What is the hidden score of each row? Scores go from 0 to 40, and 20 is about the middle. The score is a weighted sum of the row's numbers plus the product of two more (or one squared), each taken from its middle value.
-0.3;0.5;-0.2;-0.5;0.5;-0.1;-0.6;-0.9;-0.1;-1.2;-0.4;-0.9;0.1;0.5;0.0;-0.5 25
1.1;0.1;0.1;-0.4;0.3;0.0;0.7;0.4;0.2;-0.1;0.6;-0.4;0.7;0.6;0.4;-0.6 23
2.0;-0.6;0.3;-0.9;-0.2;0.5;1.6;1.2;0.6;1.0;1.5;0.7;0.9;0.8;1.5;0.0 12
-0.9;0.4;-0.9;0.2;-0.1;-0.2;-0.3;-1.0;0.7;-1.3;-1.0;-1.3;0.3;0.3;0.2;-0.5 25
-1.3;-0.1;1.3;-2.6;2.9;-0.6;-1.2;-1.3;-1.5;-1.4;-0.1;0.2;-3.1;1.1;-1.5;-1.0 13
-1.0;0.1;0.9;-1.8;2.0;-0.6;-1.0;-1.0;-1.5;-1.1;0.0;-0.4;-1.9;0.2;-1.1;-0.8 16
1.4;0.5;0.0;0.2;-0.6;-0.2;0.3;1.4;0.5;1.1;1.0;0.7;0.4;-0.3;0.2;0.6 20
-1.3;0.3;0.5;-0.1;1.3;-0.4;-1.4;-0.7;-1.7;-0.7;-0.8;-0.1;-1.6;-0.6;-1.5;-0.4 19
0.0;-1.0;-0.5;0.4;-0.9;1.1;0.8;-0.7;0.5;0.0;-0.6;-0.3;1.5;0.1;1.4;-0.1 23
-1.3;0.1;-1.2;1.4;-0.8;0.1;-0.2;-1.4;0.3;-1.4;-1.8;-1.8;1.1;-0.2;0.2;-0.4 25
-1.4;0.4;0.2;-0.5;1.4;-0.5;-1.1;-1.8;-1.8;-1.8;-1.3;-1.7;-0.6;0.2;-0.7;-1.0 30
0.3;0.4;0.7;-0.6;0.8;-0.3;-0.8;0.4;-1.2;0.5;0.4;0.7;-0.6;-0.2;-0.7;0.3 23
1.0;0.4;-0.2;0.3;-0.6;0.2;0.4;0.8;0.8;0.5;0.6;0.3;0.8;0.4;0.5;0.3 18
-0.3;-0.1;-1.3;1.8;-1.9;1.1;-0.3;-0.6;0.7;0.2;-1.2;-0.3;1.9;-0.3;1.0;0.9 11
1.1;0.3;0.0;0.2;-0.5;-0.1;0.4;0.8;-0.1;0.8;0.5;0.1;0.8;-0.3;0.4;0.3 18
-1.2;0.3;0.2;-1.1;1.3;-0.1;-0.7;-1.4;-0.4;-1.6;-0.8;-0.8;-1.3;0.8;-0.8;-0.5 23
0.6;-0.2;0.4;-0.2;-0.3;0.6;0.4;0.5;0.0;0.4;0.7;0.6;0.2;0.0;0.2;0.3 11
1.1;-0.4;0.2;-0.4;0.3;-0.3;1.3;1.1;0.5;0.8;1.1;0.9;-0.5;0.5;0.4;-0.5 9
-0.8;-0.2;-0.6;0.6;-0.5;0.1;-0.1;-0.8;-0.1;-1.0;-0.8;-1.0;0.3;-0.4;0.2;-0.2 22
0.5;0.2;0.8;-0.7;0.8;-0.4;-0.3;0.9;-0.7;0.8;0.8;0.9;-1.2;-0.4;-0.8;0.3 20
0.6;-0.8;1.7;-1.4;1.5;-0.2;0.2;0.7;-1.8;0.9;1.0;1.2;-1.3;-0.3;-0.6;0.0 19
-1.6;-0.3;0.9;-0.7;1.8;-0.4;-0.9;-1.5;-1.9;-1.0;-1.0;-0.5;-1.5;-0.2;-1.3;-0.8 25
-0.4;-1.9;0.5;0.4;0.2;1.3;0.6;-1.0;-0.7;1.2;-1.0;0.8;0.7;0.8;0.9;-0.6 6
2.6;-0.2;1.3;-2.9;1.3;0.2;1.4;1.7;0.6;1.3;2.7;2.0;-0.8;2.1;0.9;-0.1 12
0.8;0.4;0.4;-2.5;1.6;-0.2;0.0;0.0;0.3;-1.0;1.1;0.2;-1.2;2.1;0.3;-0.8 25
1.3;0.1;2.0;-2.2;2.1;-0.4;-0.1;1.3;-1.7;0.6;1.6;1.4;-1.5;0.2;-1.2;-0.2 19
-0.3;-2.1;1.6;-0.8;1.5;0.3;0.8;-0.2;-1.1;1.4;0.4;1.6;-1.3;0.1;-0.2;-0.8 8
0.0;-0.6;-0.8;0.8;-1.4;0.5;0.6;0.3;1.4;0.8;0.0;0.6;0.8;0.2;0.7;0.6 11
-0.2;-0.3;-1.3;1.9;-2.1;0.9;0.4;-0.2;1.4;0.3;-0.8;-0.2;1.7;0.1;1.2;0.5 11
-0.4;0.3;-1.1;0.6;-0.6;0.3;0.5;-1.2;0.8;-1.5;-1.0;-2.4;1.7;0.4;1.0;-0.7 35
0.6;-0.3;0.0;1.2;-0.5;-0.6;0.1;0.7;0.5;1.6;-0.2;0.8;0.8;0.1;0.1;0.2 35
0.0;0.3;-0.8;-0.6;-0.1;0.1;0.6;-0.4;1.5;-0.9;0.0;-0.6;0.1;1.0;0.5;-0.5 13
0.2;0.2;-1.9;2.3;-2.9;0.4;0.6;0.5;1.7;0.1;-0.3;-0.7;1.9;-1.0;1.1;0.9 15
-0.3;-0.1;-0.8;-0.2;-0.4;0.6;0.7;-1.2;1.4;-1.0;-0.7;-0.9;0.9;1.4;1.0;-0.7 15
0.1;0.2;0.2;-0.3;0.6;0.0;-0.6;-0.1;-0.2;0.1;0.0;0.3;-0.5;0.3;-0.3;0.2 23
-0.6;0.9;-1.4;0.5;-0.7;0.2;-0.5;-0.9;0.7;-1.5;-1.0;-1.5;1.1;0.1;0.6;-0.1 18
-0.1;0.2;0.8;0.1;0.5;-0.4;-0.9;0.7;-1.6;0.9;0.3;0.5;-0.7;-1.3;-1.1;0.8 23
-1.1;0.2;0.5;-1.2;1.4;-0.4;-1.0;-1.1;-0.9;-1.3;-0.3;-0.7;-1.6;0.4;-1.1;-0.6 21
1.0;-0.4;0.0;0.0;-0.6;0.4;0.9;0.9;0.3;1.0;0.8;0.6;0.8;-0.1;0.7;0.3 15
0.8;-0.2;-0.2;0.6;-1.1;0.4;0.5;1.1;0.5;1.2;0.8;1.0;0.2;-1.0;0.2;1.1 13
0.3;-0.6;1.2;-1.3;1.5;-0.6;0.2;-0.2;-0.7;0.4;0.5;0.2;-0.7;0.9;-0.4;-0.9 29
-1.2;-0.3;-0.7;1.9;-0.9;0.0;-0.7;-1.3;0.2;-0.1;-2.0;-1.0;1.1;-0.2;0.3;-0.1 32
-1.2;0.0;-1.2;0.9;-0.5;0.3;0.0;-1.8;0.4;-1.6;-1.7;-2.0;1.1;0.4;0.5;-0.8 25
0.6;-0.3;0.0;-0.5;-0.2;0.4;1.3;0.0;1.5;0.4;0.5;0.2;0.4;0.8;0.9;-0.3 18
1.5;-0.3;0.7;-1.3;0.6;-0.2;1.3;1.3;0.7;0.9;1.6;1.2;-0.5;0.8;0.4;-0.4 12
-1.9;0.0;-0.3;0.6;0.2;-0.3;-1.4;-1.2;-0.7;-0.8;-1.6;-0.5;-0.8;-0.2;-1.0;-0.1 28
-1.0;0.5;-0.9;0.3;-0.1;-0.1;-0.7;-1.0;0.5;-1.2;-1.1;-0.9;-0.3;0.0;-0.1;0.0 21
0.3;0.7;0.3;-0.7;0.3;0.1;-0.6;0.3;-0.2;0.0;0.3;0.7;-0.4;0.4;-0.3;0.4 20
1.2;0.2;1.0;-1.5;0.7;-0.5;0.3;1.8;0.2;0.9;2.1;2.0;-2.0;0.5;-0.5;0.5 26
0.1;0.6;-1.2;0.5;-0.6;-0.4;0.3;-0.1;1.0;-1.0;0.0;-1.3;0.8;0.3;0.8;-0.3 23
1.6;0.0;0.6;-0.4;-0.2;-0.1;0.8;1.6;0.2;1.3;1.5;1.4;0.1;0.1;0.2;0.4 14
-1.5;0.5;-2.1;2.7;-2.2;0.6;-0.5;-1.6;0.8;-1.4;-2.5;-2.4;2.4;-0.6;1.0;0.1 14
1.4;0.3;0.3;-0.4;-0.1;-0.1;0.6;1.3;0.5;0.8;1.0;0.7;0.4;0.6;0.3;0.3 17
0.8;0.5;-0.9;-0.8;-0.2;0.4;0.7;-0.3;1.9;-1.1;0.4;-0.6;0.8;1.8;1.2;-0.4 16
-0.1;0.5;-0.6;-0.4;0.1;-0.2;0.4;-0.9;0.6;-1.6;-0.2;-1.6;0.4;0.8;0.6;-0.7 25
0.4;-0.1;0.0;0.0;0.5;-0.4;0.2;-0.3;0.5;0.1;-0.3;-0.3;0.5;1.3;0.3;-1.0 35
-0.2;0.4;-0.4;0.4;-0.5;0.1;-0.3;-0.3;0.4;-0.1;-0.5;-0.2;0.4;0.3;0.1;0.3 23
0.1;-0.2;-0.6;1.3;-1.4;0.5;-0.1;0.5;0.6;1.1;-0.2;0.7;0.8;-0.8;0.4;0.8 11
2.2;0.4;-0.5;1.1;-1.7;0.1;0.9;2.0;1.6;1.8;1.2;1.1;1.6;0.0;0.8;1.0 20
0.9;0.3;-0.2;0.6;-0.9;0.0;0.2;0.9;0.2;0.5;0.5;0.2;0.8;-1.0;0.2;0.6 18
1.3;0.2;-0.2;0.1;-0.5;0.3;0.7;0.7;0.1;0.3;0.5;-0.3;1.1;0.2;0.7;0.1 15
0.3;-0.1;0.8;-0.7;0.7;-0.3;0.1;0.6;-0.5;0.5;0.6;0.8;-0.9;-0.3;-0.5;0.0 18
1.7;-0.8;-0.2;-0.1;-0.6;0.3;2.0;0.6;1.8;1.0;0.7;0.1;1.9;1.3;1.8;-0.6 25
0.8;0.1;-0.8;1.5;-1.6;-0.1;0.6;1.3;1.4;0.9;0.2;0.2;1.3;-0.5;0.7;0.6 16
-0.7;0.2;-0.3;0.8;-0.1;-0.3;-0.5;-0.4;-0.6;-0.2;-0.8;-0.6;0.2;-1.0;-0.4;-0.1 25
-0.5;-0.2;0.8;-0.9;0.6;0.1;-0.3;-0.3;-1.2;-0.3;0.2;0.0;-0.6;-0.5;-0.4;-0.1 20
0.1;-0.1;-0.6;0.9;-0.6;-0.2;0.6;-0.2;1.3;0.2;-0.8;-0.3;1.1;1.0;0.6;-0.4 24
-1.4;0.6;-1.4;-0.4;0.0;0.2;-0.7;-2.0;0.9;-2.7;-1.3;-2.0;0.0;1.1;0.3;-0.8 13
1.5;-0.7;1.9;-2.0;1.2;0.1;0.2;1.3;-0.6;1.6;2.1;2.3;-1.1;0.8;-0.1;0.3 20
0.3;0.2;-1.0;1.2;-1.1;-0.3;0.4;0.4;1.0;0.1;-0.1;-0.5;1.0;-0.4;0.5;0.3 23
0.4;0.1;-0.7;0.8;-0.8;0.0;0.5;0.1;0.4;0.2;-0.2;-0.7;1.2;-0.4;0.5;0.3 26
-0.1;-0.6;1.1;0.1;0.2;-0.2;-0.5;0.6;-0.7;1.3;0.4;1.6;-0.7;-0.5;-0.8;0.7 25
-0.4;0.3;0.4;-0.2;0.5;-0.4;-0.8;0.1;-0.6;0.1;-0.1;0.4;-0.8;-0.4;-0.9;0.3 23
-0.1;0.2;1.1;-1.9;1.6;-0.6;-0.4;0.9;-0.4;0.0;1.3;1.7;-3.0;0.3;-1.5;0.1 8
0.2;0.1;-0.3;-0.1;-0.4;-0.3;0.4;0.3;0.9;-0.2;0.4;-0.1;0.0;0.2;0.2;0.0 22
-0.8;0.1;-0.6;0.6;-0.1;-0.3;-0.5;-0.9;-0.5;-0.7;-0.9;-1.2;0.4;-0.4;-0.1;-0.4 26
-0.6;0.3;0.2;-0.6;1.1;-0.2;-0.6;-1.0;-0.5;-1.3;-0.5;-1.1;-0.4;-0.1;-0.4;-0.6 31
0.9;0.6;-0.2;-1.7;0.3;-0.1;0.6;0.4;1.1;-0.9;1.0;-0.1;-0.2;1.4;0.7;-0.4 17
-2.6;0.4;-1.7;1.1;-0.3;0.0;-0.6;-2.9;0.4;-2.9;-2.8;-2.9;0.5;0.1;0.0;-1.3 28
-0.7;-0.8;1.4;0.1;1.5;-1.1;-0.1;0.0;-0.7;1.1;-0.2;1.1;-1.2;0.3;-1.2;-0.8 32
-1.4;0.3;-0.4;0.0;0.6;-0.1;-0.7;-2.0;-0.7;-1.9;-1.4;-2.3;0.7;0.1;-0.1;-0.9 37
0.3;0.1;0.7;-0.3;0.3;-0.4;-0.4;1.2;-1.3;0.6;0.8;0.6;-1.0;-1.2;-0.8;0.4 19
0.2;0.5;-0.6;-0.3;-0.1;0.0;0.0;0.2;0.7;-0.6;0.5;-0.4;0.0;0.3;0.3;0.0 13
1.8;0.8;-1.0;-0.2;-1.2;0.0;0.8;1.6;2.0;0.8;1.2;0.8;0.8;0.4;1.1;0.7 11
-0.8;0.1;-0.2;-0.3;0.5;-0.1;-0.1;-1.0;-0.1;-0.8;-0.8;-1.0;0.1;0.5;0.1;-0.5 24
-0.2;0.4;0.3;-0.7;0.7;-0.2;-0.2;-0.4;-1.1;-0.7;0.0;-0.9;-0.3;-0.2;-0.4;-0.4 25
0.6;0.1;0.7;-1.4;1.0;-0.2;0.1;0.3;-0.2;-0.2;0.8;0.5;-0.8;1.0;-0.1;-0.1 25
0.9;0.0;1.1;-0.4;-0.1;0.2;-0.3;1.5;-1.5;1.5;1.3;1.8;-0.7;-1.4;-0.6;1.4 6
0.2;0.6;-1.5;-0.4;-0.5;0.3;0.7;-1.0;1.7;-2.0;-0.5;-2.0;1.1;1.3;1.2;-0.8 23
0.6;-0.4;0.8;-0.9;1.2;0.0;0.6;-0.2;-0.6;0.3;0.3;0.2;-0.3;0.7;0.0;-0.6 20
-0.8;0.3;-1.0;-0.9;0.3;0.1;0.3;-1.4;1.4;-2.2;-0.4;-1.4;-0.2;1.3;0.4;-0.9 10
0.5;-1.9;1.6;-1.0;1.1;0.7;0.9;0.0;-0.7;1.5;0.4;1.7;-0.6;1.0;0.3;-0.5 11
2.0;-0.6;0.6;-0.7;0.2;0.2;1.6;1.4;0.8;1.1;1.6;1.3;0.3;1.4;1.1;-0.3 15
-0.1;0.1;-1.1;1.3;-1.9;0.8;0.0;-0.1;1.0;0.1;-0.7;-0.6;1.9;-0.6;0.9;0.7 21
-0.1;-0.4;-0.3;0.4;-1.1;0.4;0.4;0.1;0.8;0.3;-0.2;0.2;0.7;-0.1;0.5;0.4 18
0.6;0.5;0.0;0.5;-0.6;0.0;-0.3;0.7;-0.2;0.6;0.3;0.1;0.7;-0.8;0.2;0.7 17
0.2;0.2;0.5;-0.8;0.6;-0.2;0.4;0.1;-0.3;-0.2;0.6;-0.2;-0.3;0.1;-0.1;-0.5 19
-0.9;0.2;-2.1;2.3;-2.5;0.4;0.0;-0.5;1.7;-0.9;-1.3;-1.5;1.8;-0.8;1.1;0.3 20
0.8;0.6;-0.7;0.7;-1.1;0.4;0.2;0.9;1.2;0.5;0.3;0.6;0.8;0.3;0.4;0.7 12
0.2;-1.4;0.3;0.0;0.6;0.0;1.5;-0.8;0.9;0.6;-0.4;0.1;0.6;1.6;0.9;-1.3 23
1.3;0.2;2.6;-2.1;2.1;-0.5;-0.3;1.7;-2.9;1.6;2.1;1.7;-1.7;-1.0;-1.5;0.5 17
-1.1;0.4;0.4;-2.2;2.3;-0.1;-0.7;-1.8;-0.4;-2.2;-0.4;-1.0;-1.9;2.0;-0.5;-1.3 16
-0.5;0.2;-0.2;-0.9;0.4;0.0;-0.1;-0.5;0.8;-1.0;0.1;-0.1;-1.1;0.8;-0.2;-0.3 9
-0.3;-1.7;0.1;1.1;0.0;0.3;0.6;-0.7;0.2;1.5;-1.1;0.3;0.9;0.5;0.7;-0.7 23
-1.8;0.4;0.9;-0.9;1.7;-0.4;-2.0;-1.3;-2.2;-1.0;-0.9;0.0;-1.9;-0.4;-1.7;0.0 25
-0.6;0.2;0.0;-0.8;0.7;-0.6;-0.1;-0.2;0.3;-0.9;0.1;-0.1;-1.3;0.2;-0.6;-0.4 18
0.8;-0.1;0.0;1.3;-1.6;0.3;0.4;1.3;0.3;1.1;0.5;0.9;0.5;-1.2;0.1;1.2 7
0.4;0.2;1.3;-1.1;1.2;-0.1;-0.6;0.5;-1.2;0.7;0.5;1.3;-1.1;0.0;-0.9;0.2 17
-0.7;0.6;-0.4;0.6;-0.2;-0.2;-1.0;-0.5;-0.3;-0.5;-0.8;-0.4;0.0;-0.5;-0.5;0.4 23
-2.0;-1.1;0.4;0.5;0.3;0.8;-0.9;-1.8;-1.5;0.1;-1.7;0.0;-0.4;-1.1;-0.6;0.1 29
-1.0;-1.2;-0.1;1.0;-0.1;0.5;0.2;-1.2;-0.3;0.2;-1.4;-0.4;0.7;-0.3;0.5;-0.4 29
-1.3;0.3;0.3;-0.7;1.2;-0.8;-1.0;-0.7;-1.3;-1.3;-0.2;-0.5;-1.6;-0.3;-1.1;-0.4 22
-0.7;0.0;-1.0;1.1;-1.0;0.2;-0.1;-0.9;0.9;-0.6;-1.4;-1.0;1.2;0.4;0.5;-0.3 24
0.1;0.5;0.5;-1.3;0.9;-0.3;-0.8;0.2;-0.7;-0.5;0.7;0.5;-1.0;0.2;-0.6;0.3 23
-0.4;0.1;0.1;0.8;-0.2;0.0;-0.7;0.0;-0.8;0.4;-0.7;0.1;0.1;-0.7;-0.7;0.4 20
-0.3;0.2;-0.4;0.3;0.1;0.0;-0.1;-0.7;-0.1;-0.9;-0.8;-1.2;0.5;0.3;0.2;-0.5 24
-1.1;-0.1;-0.5;1.3;-1.0;0.1;-0.4;-0.2;0.2;0.1;-0.6;0.5;-0.4;-1.2;-0.6;0.7 10
-0.2;0.4;-1.7;1.4;-1.6;0.3;0.0;-0.6;0.9;-1.0;-1.0;-2.0;2.1;-0.4;1.1;0.1 29
0.7;0.2;0.6;-0.4;0.4;0.1;0.1;0.5;-0.7;0.7;0.5;0.1;0.2;-0.4;0.1;0.2 20
-0.5;0.4;-0.3;-0.4;0.1;0.0;-0.5;-0.5;0.3;-0.8;-0.3;-0.3;-0.3;0.4;-0.1;0.0 20
0.9;0.3;1.0;-1.4;0.8;-0.9;0.0;1.7;-0.2;0.5;1.9;1.3;-1.8;0.1;-0.8;0.1 28
-0.8;-0.2;0.2;0.7;0.0;-0.7;-0.5;-0.2;-0.3;0.1;-0.5;0.0;-0.1;-0.5;-0.6;-0.2 30
0.1;-0.3;0.3;0.4;-0.7;0.5;0.5;0.4;0.1;0.8;0.0;0.7;0.4;-0.6;0.0;0.8 11
-1.7;0.6;-0.1;-0.4;1.0;-0.2;-1.3;-1.8;-1.0;-1.7;-1.0;-1.3;-0.8;-0.2;-0.7;-0.6 16
1.7;-0.7;1.5;-1.6;1.1;0.2;0.8;0.8;-1.0;1.5;1.4;0.8;0.5;0.3;0.6;-0.4 27
